The rows below fall into families. The same turns and mirrors carry the whole set onto itself and the rows of a family onto each other. For each named row, which other rows are in its family? Write them in the order they are listed.
These 15 rows form 3 families of 5 rows each.
k_301: [  4 -25 -13 -43   4  17  -9   8   9   2  36  12  -3 -30 -22  10]
k_261: [-27  -9   6  29  -7   7  -3   2   4 -30  37   1  17 -37 -27  14]
k_493: [-29 -16  31  47 -34   0  11   2 -12 -38  -9  -4  29  10  11   7]
k_89: [-26  -4  32  51 -28  -1  -1   6 -25 -24 -15  11   9   5  19  23]
k_894: [-33 -20  33  49 -28 -10  10  -8 -18 -21 -19   4  20   6   2  22]
k_152: [ 33 -21  -3 -52 -21  -2 -11   7 -10  26  -4  -2  -8  19   1 -13]
k_775: [-33 -13   1  31   9  14 -18  -4  -8 -27  19   7   0 -39 -17  19]
k_611: [ 31 -18 -14 -55  -9  -7   4  10 -10  21   3   9   6  20  16  -6]
k_346: [  8 -15  17   0 -30 -24  15   1 -27   6 -32   4  20  46  28   3]
k_643: [-36 -26  15  23  -6  16  -6  -3   6 -24  22   8   5 -39 -30  26]
k_661: [ 20 -20 -21 -28   4   0 -15   3   8  -1  40  14   1 -29 -30   4]
k_912: [  4 -24 -18 -34  12  14 -24  -5   0   4  23   1 -11 -32 -27  -3]
k_101: [ 48 -33 -14 -45 -14 -17  -9   8  -5  10  -3  13   3  22   4  -5]
k_367: [ 17 -31  19   1 -39 -15   9   7 -17 -13 -33   4  20  44  32  -3]
k_822: [ 13  -9  30   0 -46 -10   6  13 -24   8 -28   4   5  42  29   2]

The rest of the family of k_912: k_89, k_152, k_775, k_822
The rest of the family of k_367: k_261, k_493, k_661, k_101

The rows below fall into families. The same turns and mirrors carry the whole set onto itself and the rows of a family onto each other. For each named row, which other rows are in its family? Write them in the order they are listed.
These 35 rows form 7 families of 5 rows each.
k_83: [  3  37  45  63  62  15   5 -31  37   9  31 -49  30 -40 -15 -10 -27 -51
  -3 -76 -26 -54 -52 -29]
k_507: [  6  42  34  16  50 -17 -66  13  15  -1  -4 -13  37 -14  13   9 -20 -11
  30 -12 -32   0 -79 -33]
k_413: [ -8  11   3  82  59  49  12  35  42  -4   6 -50  52   3 -17   7   9  -2
   4 -64 -41 -28 -58 -64]
k_286: [ 47  39  11  47  98  -8 -24  13  31 -22  34 -21  18 -36  15  11  21 -63
  12 -39 -17 -14 -53   1]
k_375: [-23   8   0  84  62  37  17  22  38   1   5 -44  59 -17 -21  -2  13  13
   5 -57 -40 -18 -47 -66]
k_937: [-20  16  14   0  43  20   7  36  46  28 -21 -20   9  -1 -32 -10  27  -2
  12 -26 -40  -7 -42 -40]
k_653: [ 15  43  31  25  55 -17 -64  27   4   0  -9 -10  33 -33  -5   1  -6 -23
  44   2 -32  -5 -63 -28]
k_404: [-10  28  28  26  60  21   9  43  31  27 -11   6  -3   4 -16  -6  39  -5
  15 -29 -32   9 -38 -60]
k_722: [-12  40  41  71  61  20   1 -16  28  17  23 -41  26 -22 -10  -3 -33 -58
  21 -86 -16 -49 -40 -31]
k_466: [ 15  28  27  31  53  -8 -59  34  21  15  -6 -23  34 -29  -4   9 -11 -22
  33  10 -35  12 -77 -23]
k_224: [-21  15  19   8  51   0   9  34  35  36  -6  -6  -4  -9  -3   2  30   2
  20 -36 -35  -2 -33 -53]
k_524: [ 37  40  23  68  96  -9 -24  13  31 -32  27 -12  39 -23  11  23  18 -67
  24 -49 -23  -3 -66  -8]
k_423: [-13  53  30  59  73  10  14 -30  40   9  15 -41  20 -27 -26 -15 -16 -61
   6 -91 -38 -45 -44 -27]
k_810: [-16  27  24   7  47  15   4  33  39  11 -23   1   2  -8 -25  -7  27   6
  16 -28 -40   2 -34 -53]
k_77: [  5  35  22   9  56 -23 -51  10  -7   6 -10 -11  39 -21 -11  -7 -16 -30
  34  -4 -32  -7 -80 -35]
k_307: [ 21  45  23  22  52 -13 -58  30   6   0 -12 -25  26 -33  -7  -8  -3 -19
  32   7 -27  -7 -70 -16]
k_159: [ -7  32  26  74  73   8   0 -27  34  12  24 -46  30 -34 -30 -11 -14 -54
  -2 -82 -23 -59 -45 -36]
k_740: [  6  41  41  15  53 -28 -60  17  10  22 -14 -15  41 -29  -9  -8  -6 -30
  31  -8 -29  -7 -70 -25]
k_386: [ 39  46  17  59  98  -1 -31   0  30 -30  30  -9  18 -25   4  14  16 -73
  23 -43 -17 -25 -59  -7]
k_923: [-12  29  22  12  49  32  14  38  29  29  -6   2   2 -10 -17 -16  27   4
  21 -36 -38   8 -28 -50]
k_44: [ 35  40  11  63  99 -16 -27  11  29 -29  26 -23  29 -25   8  23  20 -64
   4 -41 -20  -4 -45  -1]
k_559: [ -6  39  27  80  63  15  -6 -24  33  25  34 -59  35 -25 -29  -6 -17 -54
   5 -67 -40 -53 -47 -18]
k_270: [ 36  47  18  56  86 -17 -26   0  42 -30  37 -19  31 -15  12   4  28 -63
  33 -45 -19 -13 -36   0]
k_625: [-22   6   8  78  63  33   8  30  41  -7  -3 -39  54 -15 -15  12   7  11
   0 -69 -40 -27 -45 -77]
k_70: [-22  23  -9  69  78  34  -4  27  47  -3  -9 -48  57  -6   3  -5  16   1
  16 -67 -32 -35 -51 -76]
k_371: [-24  18  11  85  64  22   1  38  28   3 -10 -56  61 -19  -7   5   5   9
  13 -65 -50 -34 -47 -71]
k_431: [-34  24  16  79  71  35   0  22  35  -9 -17 -46  68 -16  -8   8  14   5
  12 -52 -44 -41 -42 -66]
k_887: [ -1  44  50  64  63   8  17 -27  43  -1  16 -46  16 -30 -24 -12 -24 -56
   4 -78 -23 -45 -48 -39]
k_683: [ -9  40  33  73  71  21   4 -35  37  14  30 -44  37 -32 -30 -11 -13 -49
  -8 -71 -18 -52 -57 -30]
k_619: [ 17  36  14   8  53  -1 -58  27  -3   5 -10 -14  40 -33  -1 -10 -15 -16
  37  -3 -32  -3 -73 -31]
k_743: [ 39  41  28  58  92   1 -19   8  33 -23  32 -21  24 -34   4  17  21 -68
  16 -29  -6 -29 -64   3]
k_217: [-17  19   9  77  70  49   3  21  46  -7   7 -44  71 -20  -2  -1  16  12
   4 -61 -45 -33 -42 -64]
k_648: [-13  29  12  11  42  25  13  39  28  10 -18  -7  -2  -8 -26  -3  19  10
  16 -27 -37   8 -42 -41]
k_15: [ -7  28  28   5  55  19  10  46  39   8 -22   4   1   5  -7   1  40  -4
  11 -38 -36  -4 -47 -52]
k_498: [ 37  46  19  48  88   2 -19  -7  50 -26  33 -18  21 -17  -1  14  20 -71
  27 -28 -29 -16 -68   1]

The rest of the family of k_386: k_653, k_810, k_159, k_625
The rest of the family of k_498: k_413, k_937, k_466, k_559
The rest of the family of k_619: k_83, k_286, k_923, k_217
The rest of the family of k_887: k_404, k_77, k_44, k_431
The rest of the family of k_224: k_507, k_722, k_270, k_70

The rows below fall into families. The same turns and mirrors carry the whole set onto itself and the rows of a family onto each other. For each named row, which other rows are in its family? Write them in the order they are listed.
These 32 rows form 4 families of 8 rows each.
k_232: [ 13 -17  -2  16  25 -23   1  50 -21   5   2  16 -13  20 -30  -3  10  27
 -16  20]
k_549: [-20  -1  40 -31 -10  13 -29 -28  -7  16  25   2 -25 -38  36 -15  11 -15
 -12  -7]
k_702: [-28  16  41 -17 -38  10 -37 -19 -10  20  11 -10 -26 -34  15  11   8 -23
  -4 -19]
k_961: [-30 -15  44 -19 -35  17 -27 -29  -1   4  11   6 -16 -30  22   7   3 -42
   7  -5]
k_45: [-22  -9  46 -28 -31 -11 -35  -6 -16   9  15 -11 -59 -33  29   2  11  -9
  12   4]
k_27: [ 13  -6  29  10  -4 -19   2  51 -16 -11  -9  10   8  40 -21 -15 -11  23
 -19   2]
k_819: [ 12  -6  -9  26  22 -15   2  44 -20  10  -4  16  -8  20 -37  10  12  18
 -14  19]
k_547: [-21  10  35 -13 -33   2 -35 -16 -15  17   6 -11 -51 -35  20  23  15 -25
  16   1]
k_210: [-26   0  39   5 -17  11 -38 -32 -21  13  25  -9 -17 -39  15   4  35 -29
   9 -19]
k_398: [ 14   0  12  45  19  -9   5  26 -28  -6  -4  19  24  34 -26  -4   9  -3
   6  -5]
k_609: [-30 -27  51 -28 -33   9 -27 -23  -2  -1  16   7 -21 -29  28  -7   1 -33
   5  -3]
k_783: [ 22 -39  12  13  11  -3   1  55 -31  -7   2   9   0  35 -22  -8  -5  15
   2  21]
k_681: [-21 -24  49 -12 -12  -6 -36 -19 -25   2  31 -10 -40 -38  28 -15  36 -14
  16  -6]
k_696: [ 13  12  18  25  -6  -9   2  42 -15  -2 -17  10  16  38 -31   8  -7   9
 -15  -1]
k_444: [-26 -20  40 -17 -31  12 -26 -26  -4   2   7   7 -32 -32  24  14   7 -43
  21   9]
k_279: [-14 -11  38 -32  -6   4 -28 -22 -11  11  23   0 -46 -40  41 -11  16 -13
   3  10]
k_36: [ 16 -29  15  14   6   6  -1  50 -26  -4   5  10  22  35 -27 -12  -9  13
 -14   5]
k_7: [-27  -1  53 -32 -36  -2 -37 -10 -11  11  19 -11 -34 -32  24 -11   4  -7
  -9 -17]
k_816: [ 20   5  11  29   0 -16   5  45 -20  -3 -23   9  -9  36 -27  20  -1   7
   6  19]
k_892: [ 12 -14  24  30  20 -17   4  34 -27 -11   6  19  24  35 -18 -27   3  10
  -4 -10]
k_293: [  7  -1  -6  23  20 -11   0  42 -17  11  -1  16   7  21 -39   3   8  19
 -27   6]
k_82: [ 24 -25   1  26   9   5   2  47 -30  -1  -5  11   2  33 -29  12   1   3
  10  25]
k_929: [-19 -11  36   2 -12   3 -35 -27 -26   9  23  -9 -41 -40  21   7  40 -28
  26  -2]
k_60: [-27 -12  51 -10 -17   4 -39 -25 -21   6  33  -9 -17 -37  23 -20  30 -17
  -1 -23]
k_373: [ 20 -15  22  13   2 -27   6  55 -21 -11 -13   9 -17  37 -17  -2  -4  22
   0  22]
k_485: [ 20 -12  10  43  23 -19   7  32 -31 -10  -5  19   1  33 -19   0  14   0
  21  12]
k_876: [-18  11  30 -17 -11  22 -30 -35  -7  22  17   1 -26 -40  29   4  16 -27
  -5  -4]
k_403: [ 18 -25  22  30  25 -27   6  41 -32 -15   3  17   0  35 -12 -22   9  13
  12   9]
k_721: [  8 -13   2  13  21 -17   0  49 -19   7   5  16   3  21 -33 -11   6  28
 -30   7]
k_69: [ 18 -16   5  26   5  14   0  42 -26   2  -3  11  24  34 -34   7  -4   0
  -6   7]
k_290: [-25 -32  47 -27 -30   5 -25 -20  -5  -2  13   6 -37 -30  30   0   5 -35
  17   9]
k_968: [-13   2  27 -19  -7  12 -27 -30 -10  17  15   2 -47 -41  35   9  20 -26
  11  13]

The rest of the family of k_27: k_702, k_45, k_547, k_696, k_7, k_816, k_373
The rest of the family of k_290: k_232, k_961, k_819, k_609, k_444, k_293, k_721

The rows below fall into families. The same turns and mirrors carry the whole set onto itself and the rows of a family onto each other. For each named row, which other rows are in its family? Write them in the order they are listed.
These 16 rows form 4 families of 4 rows each.
k_486: [-39 -10  13 -40 -13 -31  11  -5  51  15 -14  25  13   7  11  10 -41  -8
  28 -30  27   0  30   2  11  13  -2 -33  39  35 -26  23]
k_744: [-15 -12 -19  33  23 -35 -30   2  -4 -41  19  40   8 -21 -25 -24  -7   7
  26  40   4   9  -4 -11 -38 -10   6 -54 -17 -19  -1  -5]
k_727: [ -9 -39   4  -2 -11 -65  26  21  -4 -13   2  16   8  14  22  -1  14  -2
  27 -10  21  38  -4 -37  -8 -17   4  19   4  19  17  -9]
k_181: [-14 -38   9  16 -16 -81  20  12   6  -7  -2  23  -2   7  14  -4  18 -14
  19  -5  18  22  -9 -16  -4 -15   0  27  -3   2  25   7]
k_904: [-10 -40  16  34 -11   9  26  20  49  -4 -19  31  -3 -17 -24 -45 -31  32
  42  61  43 -41  33   9  -2  22 -11 -39  23  10 -13   8]
k_264: [-22 -10 -16  39  -3 -18 -31 -20 -13 -43   7  31  -2 -12 -41 -15   6  11
  20  48   6   1   5  -8 -30  -4  -6 -49   1 -12   0  -2]
k_120: [-15 -24 -17  33  16 -19 -26   1 -11 -50  13  32   4 -17 -23 -16   5  11
  33  41   0   3   1  -4 -47 -14   0 -47 -19  -9  -8  -8]
k_182: [-40 -24  11 -32  -9 -50  15  -4  54  20 -18  22   5  17  27 -10 -52   2
  34 -10  30   6  19  -2   7   7  -3 -65  34  43 -29  24]
k_12: [-12 -34  16   8 -11 -59  26  10  -1 -12   8  21  16   0  23 -11  17 -22
  21 -11  33  44  -7 -33 -10 -12 -13  24   8  11   7  13]
k_670: [ -2 -41  11  33  -6  -3  33  12  47 -10  -6  27  -7 -20 -17 -35 -49  30
  29  56  41 -24  36  16 -13  56 -15 -34  26  21 -12  19]
k_80: [ -6 -50   8  33 -10  11  27  26  31 -14  -5  26  -7 -15 -21 -49 -42  39
  42  40  45 -35  31  17  -9  39  -1 -48  20  24 -15   5]
k_220: [-10  -6 -14  39  16 -18 -34   1  -1 -55  16  53   6 -14 -23 -13   5  15
  26  34  15  -1  -3  -2 -24 -14 -15 -36 -15 -19  -4   0]
k_29: [-31 -24  10 -33  -6 -37  13   6  45  15 -15  19   4  16  29  -2 -44  -4
  53 -17  24  -2  23  -1  13  10  -6 -53  47  51 -24  23]
k_930: [ -6 -44  16  40  -5  10  28  30  37   4 -10  26  -2  -9 -25 -50 -48  42
  27  46  41 -24  29  12  -3  35   5 -51  11  11 -11   4]
k_790: [-21 -27   5   5  -7 -67  34  14  -3  -4  -1  12   8  11  19 -18   6  -4
  21 -12  28  51 -11 -34   0  -6   4  17  -5  10  15  -7]
k_910: [-40 -24   1 -34 -16 -39  17 -10  41  18 -20  25  11  11  36 -10 -38   9
  28  -7  23  -6  24  -2  11   7 -18 -40  57  39 -37  30]

The rest of the family of k_744: k_182, k_930, k_790
The rest of the family of k_80: k_727, k_120, k_29
The rest of the family of k_220: k_904, k_12, k_910

